Where one turn sends some rows of the set: a few examples, then the rows asked:
vok: [-28 -14   5  41  -2  45 -36   5  10  -3  -1  11  -2   6  -3 -10  12  11
  42   6 -11]
zuze: [-37  -8  34  24  -5  40  27  27   6 -12  -4  11 -52 -40   2 -43  15  27
   3  -7 -10]
zug: [-40  -6  31  27  -1  48  24  25  13  -9  -4   6 -51 -43   4 -47  13  26
   4  -4  -6]
mefo: [-15 -17  -5  38   3  45 -72   0  22 -49  -9  17 -21 -40   9   3  10 -12
  -1 -32 -14]
fom: [-27 -12 -10  31  -4  52 -75   9  19 -58  -7   1 -27 -39   7   2  15  -9
 -12 -27 -15]
Mis: [-23  -9 -15  37  13  32  -7  10  14  -8 -47  -6 -11 -72  25  19  31 -24
 -30 -24  -8]
dur: [-46  -3   1  37  -9  60 -41  17  17  -9   1 -11  -7  10  -3 -15  13  11
  29  13  -7]
gur: [-25 -12  -7  38   1  53 -75   4  30 -51  -9   3 -23 -39  10  -2   8 -11
  -4 -26  -9]
ratu: [-25  -7  18  39   0  56  -1  14  10  16 -12  -8  25 -32  22   4  -9  30
   8 -19 -13]
rozem: [-21 -14  20  27  -5  41   3  19 -17   3  -9  -1  20 -29  11  18   1  34
   1 -23 -27]
pasu: [-41  -5  31  25  -5  45  23  29   7 -15  -3   7 -52 -42   3 -45  14  27
   0  -4  -9]
Niket: [-29 -18   5  29 -10  37 -32  13 -11 -18   3  14  -9  10 -12   2  21  15
  31   3 -22]
geni: [-40  -3 -28  30   9  48 -19  -4  12 -36  -9  -6 -40 -56   1 -20  24  31
 -63  -7  -8]
bitut: [-36  -9  33  27  -1  44  26  25  10 -10  -3  12 -50 -43   4 -46  12  27
   6  -7  -6]
momu: [-19 -17  -6  30  -3  42 -71   7  11 -58  -8  14 -26 -38   4   7  17  -9
  -6 -32 -19]
fonoz: [-35  -7 -17  31   4  36  -7  19   7 -18 -44 -17 -17 -70  22  20  36 -20
 -41 -21 -11]
Lor: [-27 -10 -12  31  10  55  14  24   3 -19 -44   8 -62  14  -5  -6  19 -24
 -13 -13 -16]
laba: [-19 -19 -20  29  13  27 -11 -12  -4 -35  -9  20 -37 -57  -3 -10  27  32
 -53 -17 -16]
Tuma: [-40  -3  15  18 -17  56  -2  34 -18  -8  -6 -24  12 -25   8  16   5  37
 -16 -17 -27]
lupit: [-32  -5 -25  47  22  52 -22 -17  35 -16 -13   0 -31 -60  14 -31  11  25
 -46  -8   4]
kiti: [-45   4  12  32  -9  70  -7  28   8   4  -9 -33  17 -27  19   1  -6  31
  -8 -11 -14]
rorak: [-10 -20 -18  44  26  31 -12 -26  19 -16 -14  26 -26 -61   9 -20  13  27
 -37 -18  -5]
Sim: [-18 -13  -9  37  15  52  15  18   6 -13 -44  16 -56  12  -2  -5  16 -25
  -6 -16 -15]
lezo: [-21  -9 -11  41  17  61  11  17  16  -9 -45  12 -54  13   2 -12  12 -28
  -5 -14  -9]
bepa: [-25 -12 -14  31   9  28  -4  14   3 -14 -43  -5 -15 -72  21  25  35 -21
 -35 -23 -14]
zuf: [-33  -4 -17  37   9  42 -10  15  19  -9 -45 -17 -14 -71  26  16  31 -23
 -36 -18  -7]
kozub: [-47  -7  -1  25 -17  50 -38  24  -5 -24   4  -9 -14  13 -11  -3  25  16
  18  10 -19]
buz: [-30  -3 -15  36  11  63  10  23  14 -17 -44   1 -60  13   0 -11  14 -24
 -12 -10 -10]

fonoz goes to zuf
momu goes to fom
geni goes to lupit
And these:
Niket goes to kozub
zug goes to bitut
kiti goes to ratu
buz goes to lezo

Where one turn sends some rows of the set: a few examples, then the rows asked:
vosok: [-28  28  -2  18 -11  13   7 -34  17   2 -25 -32  14   6  16  27  -4   1
  -2 -26 -22   8 -18]
Kezin: [ 14  43  22   3  -8   1  24  -5   2  -9 -13 -34  46  20  41  -1  17   0
   8 -51   3  24  -9]
Lizek: [  1  27  10  -7  -8 -14  27 -17  10  14 -78  11  51  19  13 -19   4  -2
  50 -21   1  -6  21]
Naki: [  2  38  34  33 -19   8  10 -20  21   6 -42   6 -11  13  35   7  -6 -13
  45 -56 -21  -9  23]
devi: [  4  24  -7  -5 -13   6  14   2  20  11 -26 -43  46   6  36 -10  17   8
   4 -47 -24   0 -17]
lizav: [ -7  30   0  36 -23  -8  26 -27   5  12 -69  21 -31   4   5  -3  -2 -20
  62 -14 -21   3  -9]
loku: [-23 -14  -3  40  -1 -24  24  -3  21  11 -26 -48  25  22  -4 -19  -4 -39
  23 -46 -22   4 -38]
pipo: [ -2  25   8  39 -10 -30  40  48   6   5 -20 -34  -4  14  -6 -24   1   2
  -3 -27 -28   2 -30]
fet: [-12  10  43  36  -6  -1  27   5   0 -20 -26 -35  22  33  10  22 -14 -39
  33 -51   7  31 -18]
saz: [  7  29   2  -4 -18 -45  35  27  -7  -7 -36  35  30  25   1 -18  -4 -17
  41   7 -10   6 -23]
Rep: [ -1  32  34  48 -16 -20  30 -48  13   4  -1   3 -12  20   9 -24 -10 -23
  47 -50 -12  -6  -7]
fepe: [  3  26   5 -10  -9 -36  29  34   0  -3 -46  41  27  22   8 -13   1 -16
  39   3 -18   7 -19]
Zop: [-16  36  -3  29  12 -11   7 -38  20   3 -31 -21  16  19  33   8  18 -10
  -9 -41 -11  19   0]
Fot: [  3  37  33  39 -10 -22  42  50  -6 -12 -18 -25  -5  23   0  -4  -2   1
   2 -31 -12  18 -23]
piga: [ 12  38   8  36 -18 -24  32  59   0  -1 -42 -36  -3  16  10  -7   0   5
  -1 -29 -20   3  -5]
pif: [ -8  41  -9  35 -18 -15  17 -51  -1  -6 -14 -39  20  16  17  11  -3  -4
   1 -24   2  14  -9]
Sen: [ -1  24   1 -12 -22 -33  32  32  -3  -5 -40  32  29  19  -2 -10  -9 -12
  41  11 -19   1 -27]
Mup: [-10  16   9  30 -27  -8  25  53   7  22 -38  -5  28 -11 -14 -28 -18 -11
  62 -33   1   6 -39]
fam: [ -2  24  13  31  -8 -12  17  61  10  21 -53   7  26  -3   6 -30  -2 -17
  58 -48   8  16 -16]
Kanaz: [ -3  22   1  32 -41  -3  15 -33  24  22 -28 -19  -6  -1  12 -16 -20  -7
  46 -37 -37 -35  -2]
bili: [-24   5  11  -8  -4 -12  36 -30  21  24 -48   9  47  11 -15 -30  -2  -2
  49 -12 -18 -13 -20]
logu: [ -9  28  43   0  -9 -10  45 -35  -5  -3 -39  15  47  24  -9 -12  -9  -7
  58 -16  15  10  -7]
zolud: [  5  30  18  40 -20 -25  30  43  -6  10 -31   0  29   3  -6 -36 -12 -21
  64 -40  23  20 -27]
Zifog: [  5  10 -11  32 -25 -10   9  17   9   3 -67 -55  33  21  26  10  -8 -30
  27 -46  -6   2  11]
vika: [ -4  24  13   4 -13  -1  31 -17   8  -1  11 -43  45  13  16 -16   9   2
  10 -40 -12  13 -43]
Pob: [ -6  28  -1  39 -24 -15  32 -35   2  11 -58  18 -29   5  -2  -9  -5 -21
  64 -10 -19   2 -17]
Pup: [ -5  33   7  42 -18 -16  31 -32   2   7 -60  25 -30  10   5  -6   2 -24
  64 -17 -13   9 -11]

vika goes to Kezin
Sen goes to saz
And these:
Fot goes to piga
zolud goes to fam
Lizek goes to bili
vosok goes to pif
Naki goes to Kanaz
Zifog goes to loku
Pob goes to Pup

